In the data rows, the value 50 means zero.
Some points, each followed by its number:
array([43, 56, 22, 76, 53, 59, 71, 59, 34, 68, 77, 51]) 0
array([43, 40, 45, 68, 38, 60, 57, 70, 20, 77, 71, 42]) 1
array([34, 35, 78, 45, 30, 47, 34, 32, 59, 51, 28, 52]) 2
array([47, 61, 75, 53, 47, 47, 48, 51, 29, 50, 60, 40]) 3
array([64, 58, 53, 38, 53, 38, 57, 49, 49, 58, 65, 50]) 4
array([49, 62, 51, 49, 51, 49, 40, 51, 47, 52, 39, 55]) 5
array([68, 60, 40, 50, 53, 50, 47, 57, 37, 55, 38, 46]) 6
array([78, 51, 38, 19, 47, 41, 29, 48, 68, 49, 32, 66]) 7
array([49, 55, 72, 40, 23, 57, 32, 42, 53, 44, 36, 44]) 8
array([48, 53, 64, 46, 35, 53, 42, 45, 53, 47, 41, 45]) 9
array([44, 51, 69, 60, 52, 48, 37, 51, 53, 39, 48, 41]) 10
array([57, 68, 60, 47, 47, 45, 38, 42, 55, 40, 35, 43]) 11
array([37, 46, 52, 65, 39, 59, 55, 53, 63, 52, 51, 54]) 12
array([52, 29, 30, 44, 56, 53, 61, 50, 32, 55, 47, 64]) 13
array([62, 52, 49, 39, 51, 59, 35, 51, 55, 39, 27, 53]) 14
array([60, 61, 34, 40, 63, 50, 58, 56, 43, 49, 57, 45]) 15
array([44, 63, 41, 44, 33, 51, 69, 64, 68, 58, 72, 62]) 16
array([36, 55, 58, 52, 34, 52, 47, 53, 45, 60, 44, 41]) 17
array([47, 40, 41, 47, 51, 44, 58, 61, 53, 60, 58, 66]) 18
array([34, 58, 43, 59, 47, 55, 74, 48, 78, 46, 79, 61]) 19
array([51, 39, 52, 54, 48, 54, 53, 40, 50, 50, 47, 49]) 20
array([45, 23, 63, 30, 77, 8, 36, 32, 46, 70, 36, 42]) 21
array([58, 28, 50, 44, 60, 37, 46, 31, 27, 68, 50, 46]) 22
array([75, 61, 46, 46, 43, 57, 54, 63, 39, 48, 54, 45]) 23
array([28, 57, 50, 61, 38, 54, 63, 64, 46, 72, 71, 52]) 24
array([48, 44, 46, 53, 50, 49, 69, 51, 49, 55, 61, 56]) 25
array([25, 71, 52, 49, 32, 55, 44, 53, 61, 44, 37, 38]) 26
array([50, 54, 43, 55, 60, 47, 50, 51, 54, 43, 55, 52]) 27
array([99, 38, 52, 56, 34, 76, 50, 71, 33, 55, 36, 52]) 28
array([42, 60, 45, 50, 25, 56, 64, 53, 51, 76, 98, 42]) 29
array([53, 42, 54, 49, 45, 50, 47, 49, 48, 58, 45, 54]) 30
array([38, 40, 49, 69, 49, 54, 54, 42, 51, 51, 51, 54]) 31
array([53, 48, 40, 54, 59, 45, 97, 58, 65, 51, 87, 68]) 32
array([57, 55, 44, 59, 58, 48, 46, 60, 55, 44, 40, 55]) 33
array([66, 55, 44, 34, 75, 27, 32, 45, 45, 40, 33, 62]) 34
array([49, 38, 51, 46, 37, 64, 81, 47, 62, 59, 81, 57]) 35
array([8, 57, 73, 57, 27, 62, 35, 39, 77, 37, 35, 38]) 36
array([61, 61, 44, 37, 49, 38, 44, 52, 48, 53, 35, 64]) 37
array([36, 36, 44, 45, 40, 65, 39, 46, 75, 42, 39, 60]) 38
array([47, 42, 55, 46, 63, 39, 53, 47, 67, 40, 54, 63]) 39
array([51, 62, 51, 42, 50, 49, 38, 54, 47, 53, 32, 55]) 40
array([38, 62, 62, 43, 31, 47, 43, 46, 51, 62, 50, 40]) 41
array([62, 33, 48, 59, 46, 72, 60, 64, 59, 35, 52, 58]) 42
array([0, 61, 35, 61, 16, 77, 46, 47, 63, 53, 39, 39]) 43
array([40, 46, 45, 68, 60, 45, 79, 53, 67, 53, 81, 63]) 44
array([67, 38, 63, 42, 43, 48, 70, 64, 73, 39, 68, 85]) 45
array([43, 46, 58, 49, 51, 38, 50, 41, 64, 53, 47, 56]) 46
array([23, 67, 20, 49, 58, 46, 39, 55, 31, 66, 49, 34]) 47
array([41, 53, 78, 65, 55, 49, 34, 50, 54, 30, 47, 34]) 48
array([55, 21, 56, 60, 48, 61, 54, 40, 47, 50, 40, 50]) 49
array([51, 59, 56, 41, 36, 51, 65, 56, 60, 57, 72, 43]) 50
array([46, 58, 68, 52, 45, 48, 45, 51, 34, 52, 56, 42]) 51
array([55, 33, 56, 69, 50, 56, 69, 44, 58, 31, 60, 49]) 52
array([37, 64, 52, 48, 41, 55, 44, 49, 55, 50, 47, 41]) 53
array([56, 60, 36, 43, 61, 50, 52, 56, 45, 49, 58, 44]) 54
array([67, 58, 52, 39, 42, 42, 55, 46, 70, 48, 51, 60]) 55
array([84, 64, 59, 55, 56, 70, 34, 66, 52, 11, 33, 42]) 56
array([61, 27, 71, 57, 60, 45, 56, 39, 57, 35, 39, 54]) 57
array([43, 15, 64, 30, 72, 7, 32, 30, 47, 72, 33, 47]) 58
array([44, 48, 60, 39, 37, 50, 58, 37, 64, 48, 75, 44]) 59
array([47, 46, 63, 33, 48, 48, 29, 43, 41, 48, 37, 31]) 60
array([73, 57, 55, 53, 55, 64, 42, 60, 52, 25, 38, 45]) 61
array([45, 19, 46, 42, 49, 61, 47, 49, 64, 45, 52, 62]) 62
array([30, 27, 67, 63, 32, 64, 42, 43, 43, 59, 46, 39]) 63
array([56, 53, 36, 56, 39, 69, 40, 55, 53, 50, 55, 45]) 64
array([68, 56, 47, 47, 63, 53, 43, 63, 28, 45, 37, 44]) 65
array([38, 31, 41, 53, 36, 65, 41, 49, 63, 63, 46, 68]) 66
array([84, 77, 44, 45, 45, 42, 60, 66, 57, 57, 58, 57]) 67
array([58, 34, 63, 52, 55, 48, 54, 44, 51, 38, 42, 53]) 68
array([54, 50, 55, 56, 46, 59, 49, 52, 28, 58, 55, 33]) 69
array([52, 56, 42, 42, 45, 49, 43, 40, 54, 58, 59, 44]) 70
array([41, 61, 53, 48, 42, 54, 45, 51, 55, 47, 44, 42]) 71
array([53, 62, 50, 51, 53, 47, 42, 51, 49, 51, 34, 57]) 72
array([60, 85, 4, 49, 70, 48, 64, 53, 49, 55, 81, 35]) 73
array([69, 48, 45, 49, 64, 42, 53, 52, 38, 49, 43, 53]) 74
array([60, 26, 72, 55, 48, 55, 18, 45, 62, 28, 6, 57]) 75
array([54, 37, 52, 55, 48, 55, 50, 43, 52, 49, 44, 48]) 76
array([54, 50, 51, 31, 34, 56, 35, 47, 42, 52, 49, 50]) 77
array([28, 45, 19, 70, 59, 61, 83, 60, 66, 34, 75, 62]) 78
array([56, 42, 48, 24, 55, 41, 33, 35, 38, 53, 28, 53]) 79
array([40, 74, 7, 53, 90, 31, 48, 46, 60, 14, 36, 58]) 80
array([45, 63, 63, 48, 52, 42, 50, 55, 28, 68, 67, 29]) 81
array([43, 52, 32, 71, 44, 78, 44, 50, 52, 47, 54, 41]) 82
array([58, 43, 64, 63, 50, 88, 5, 51, 73, 8, 0, 46]) 83
array([59, 44, 54, 55, 46, 44, 54, 58, 68, 41, 62, 66]) 84
array([12, 60, 61, 53, 25, 50, 52, 48, 66, 57, 57, 54]) 85
array([78, 50, 78, 28, 72, 31, 37, 41, 16, 63, 35, 13]) 86
array([35, 51, 82, 39, 36, 42, 36, 50, 62, 35, 46, 40]) 87
array([92, 37, 64, 53, 64, 39, 62, 63, 45, 41, 47, 40]) 88
Which five points above are nearest to each new point by angle? Their numbers follow each, smallest number first.
array([23, 51, 99, 34, 25, 35, 29, 48, 66, 26, 46, 34]) 2 8 9 36 87
array([54, 32, 50, 43, 55, 42, 44, 36, 32, 63, 45, 45]) 21 22 58 79 86
array([25, 58, 57, 54, 34, 48, 50, 44, 61, 54, 53, 52]) 26 36 43 53 85
array([30, 56, 44, 66, 44, 52, 84, 48, 75, 45, 81, 59]) 16 19 32 44 78
array([42, 50, 67, 45, 42, 48, 43, 49, 56, 43, 49, 43]) 8 9 10 36 87
array([42, 45, 48, 62, 50, 51, 52, 45, 51, 52, 50, 52]) 12 20 31 63 78
array([56, 59, 56, 25, 63, 42, 45, 42, 56, 37, 46, 49]) 7 11 14 34 79
array([71, 61, 42, 50, 54, 46, 49, 52, 36, 54, 38, 46]) 6 23 37 65 74
array([52, 34, 51, 48, 53, 44, 46, 39, 36, 57, 46, 47]) 21 22 30 58 79
array([53, 41, 59, 51, 50, 51, 36, 46, 54, 40, 31, 54]) 2 14 68 75 83
array([73, 62, 53, 28, 58, 30, 62, 48, 47, 63, 77, 54]) 4 15 50 55 67
array([66, 56, 45, 47, 65, 55, 42, 63, 29, 42, 38, 44]) 6 56 61 65 74
array([32, 0, 41, 33, 47, 77, 44, 48, 86, 35, 53, 78]) 38 39 42 62 66
array([32, 36, 41, 73, 48, 52, 55, 40, 51, 54, 51, 57]) 12 20 31 66 78
array([50, 28, 67, 74, 55, 59, 62, 55, 63, 40, 57, 52]) 31 42 49 52 57
array([36, 52, 77, 40, 33, 45, 34, 49, 59, 39, 47, 41]) 2 8 9 36 87
array([44, 48, 42, 51, 72, 27, 40, 54, 47, 48, 37, 67]) 21 33 34 58 80
array([60, 22, 18, 43, 64, 53, 63, 49, 21, 56, 44, 75]) 13 18 22 25 74
array([70, 61, 53, 39, 39, 43, 55, 45, 74, 49, 46, 61]) 7 45 55 67 84
array([55, 34, 49, 50, 52, 45, 47, 37, 34, 59, 47, 44]) 20 21 22 58 86
array([0, 59, 38, 60, 16, 78, 50, 49, 65, 52, 36, 46]) 26 36 43 53 85
array([47, 42, 42, 49, 50, 48, 70, 50, 46, 56, 63, 55]) 18 25 32 35 44
array([87, 44, 42, 49, 81, 39, 53, 55, 20, 46, 34, 50]) 6 34 65 74 88
array([22, 40, 37, 67, 61, 60, 47, 44, 37, 52, 48, 45]) 31 43 47 63 82
array([67, 52, 67, 36, 63, 34, 38, 42, 28, 61, 40, 27]) 21 22 60 79 86
array([54, 40, 47, 54, 54, 51, 38, 45, 58, 46, 31, 56]) 14 38 75 76 83
array([36, 53, 75, 43, 38, 45, 39, 49, 60, 38, 49, 38]) 8 9 10 36 87
array([32, 42, 20, 73, 60, 61, 76, 61, 68, 33, 76, 66]) 19 25 32 44 78
array([69, 64, 41, 51, 53, 49, 39, 53, 37, 52, 42, 43]) 6 23 65 72 74
array([31, 55, 56, 51, 40, 47, 50, 46, 60, 55, 54, 50]) 36 41 43 53 85
array([58, 72, 19, 48, 64, 49, 60, 48, 53, 53, 63, 38]) 15 27 54 73 80
array([83, 66, 48, 46, 47, 54, 47, 62, 43, 46, 51, 44]) 6 23 28 65 67
array([33, 27, 37, 56, 35, 71, 44, 50, 70, 63, 45, 73]) 12 38 43 62 66
array([36, 60, 64, 58, 43, 50, 42, 44, 56, 46, 37, 50]) 2 9 26 36 71
array([76, 62, 53, 29, 58, 34, 60, 49, 50, 64, 78, 52]) 4 15 50 55 67
array([44, 52, 50, 59, 37, 62, 66, 49, 74, 46, 69, 57]) 12 16 19 35 44
array([49, 39, 52, 38, 65, 40, 34, 47, 42, 47, 21, 48]) 21 34 58 60 79
array([31, 40, 15, 69, 63, 64, 87, 63, 69, 33, 82, 68]) 19 25 32 44 78
array([47, 41, 40, 54, 48, 45, 71, 50, 47, 61, 64, 55]) 0 25 32 35 44
array([64, 81, 64, 42, 49, 39, 26, 38, 58, 33, 25, 37]) 5 11 14 40 72
array([19, 59, 61, 51, 34, 46, 49, 45, 63, 57, 55, 52]) 26 36 41 53 85
array([66, 52, 54, 50, 59, 56, 43, 62, 33, 44, 37, 41]) 6 28 56 61 65
array([45, 37, 39, 57, 26, 61, 49, 49, 51, 72, 48, 54]) 12 30 43 63 66
array([30, 64, 50, 68, 42, 57, 62, 55, 67, 53, 69, 57]) 12 16 19 24 44
array([41, 49, 37, 59, 55, 53, 49, 55, 56, 45, 63, 53]) 0 19 27 44 78
array([34, 46, 11, 69, 61, 57, 87, 62, 65, 37, 85, 66]) 19 25 32 44 78
array([30, 57, 58, 53, 37, 49, 50, 46, 61, 55, 52, 50]) 26 36 41 43 85
array([43, 44, 34, 60, 59, 53, 69, 55, 58, 41, 66, 58]) 19 25 32 44 78
array([58, 63, 41, 29, 60, 39, 34, 72, 0, 90, 57, 29]) 6 47 69 81 86
array([43, 42, 49, 69, 41, 59, 57, 72, 19, 77, 72, 40]) 0 1 24 69 81
array([46, 42, 47, 69, 43, 59, 55, 67, 23, 72, 66, 42]) 0 1 24 69 81
array([63, 60, 45, 45, 54, 51, 45, 51, 33, 57, 36, 46]) 6 40 65 74 86
array([46, 48, 45, 56, 47, 47, 70, 51, 45, 56, 64, 57]) 0 25 32 35 44
array([20, 61, 60, 52, 34, 50, 51, 49, 67, 58, 54, 51]) 26 36 43 53 85
array([54, 50, 46, 41, 63, 46, 58, 47, 60, 43, 58, 58]) 27 32 39 45 55
array([43, 43, 43, 69, 38, 63, 62, 73, 14, 82, 76, 38]) 0 1 24 29 69
array([50, 44, 49, 53, 39, 52, 47, 47, 50, 61, 47, 51]) 2 17 30 63 66
array([43, 37, 37, 60, 49, 42, 83, 51, 49, 58, 76, 61]) 25 32 35 44 78
array([52, 36, 33, 49, 56, 51, 57, 50, 36, 53, 48, 61]) 13 18 22 25 74
array([43, 49, 40, 51, 44, 64, 36, 46, 62, 49, 30, 57]) 14 38 43 66 83
array([67, 47, 43, 31, 38, 57, 41, 53, 46, 47, 44, 43]) 7 14 23 28 77
array([13, 61, 65, 51, 30, 47, 41, 45, 65, 58, 56, 52]) 26 36 41 53 85
array([40, 10, 39, 41, 48, 64, 47, 50, 67, 41, 51, 65]) 38 42 49 62 66
array([34, 25, 38, 55, 28, 74, 41, 54, 77, 69, 46, 74]) 12 38 43 62 66
array([33, 51, 81, 38, 37, 41, 35, 49, 62, 37, 47, 39]) 2 8 9 36 87
array([41, 45, 24, 65, 57, 56, 78, 58, 63, 34, 72, 57]) 19 25 32 44 78
array([99, 70, 39, 42, 88, 68, 43, 90, 0, 32, 22, 34]) 6 23 61 65 74
array([43, 48, 38, 49, 53, 53, 48, 50, 42, 60, 49, 50]) 0 1 13 22 47
array([26, 40, 40, 64, 59, 57, 47, 46, 40, 53, 49, 45]) 31 43 47 63 82
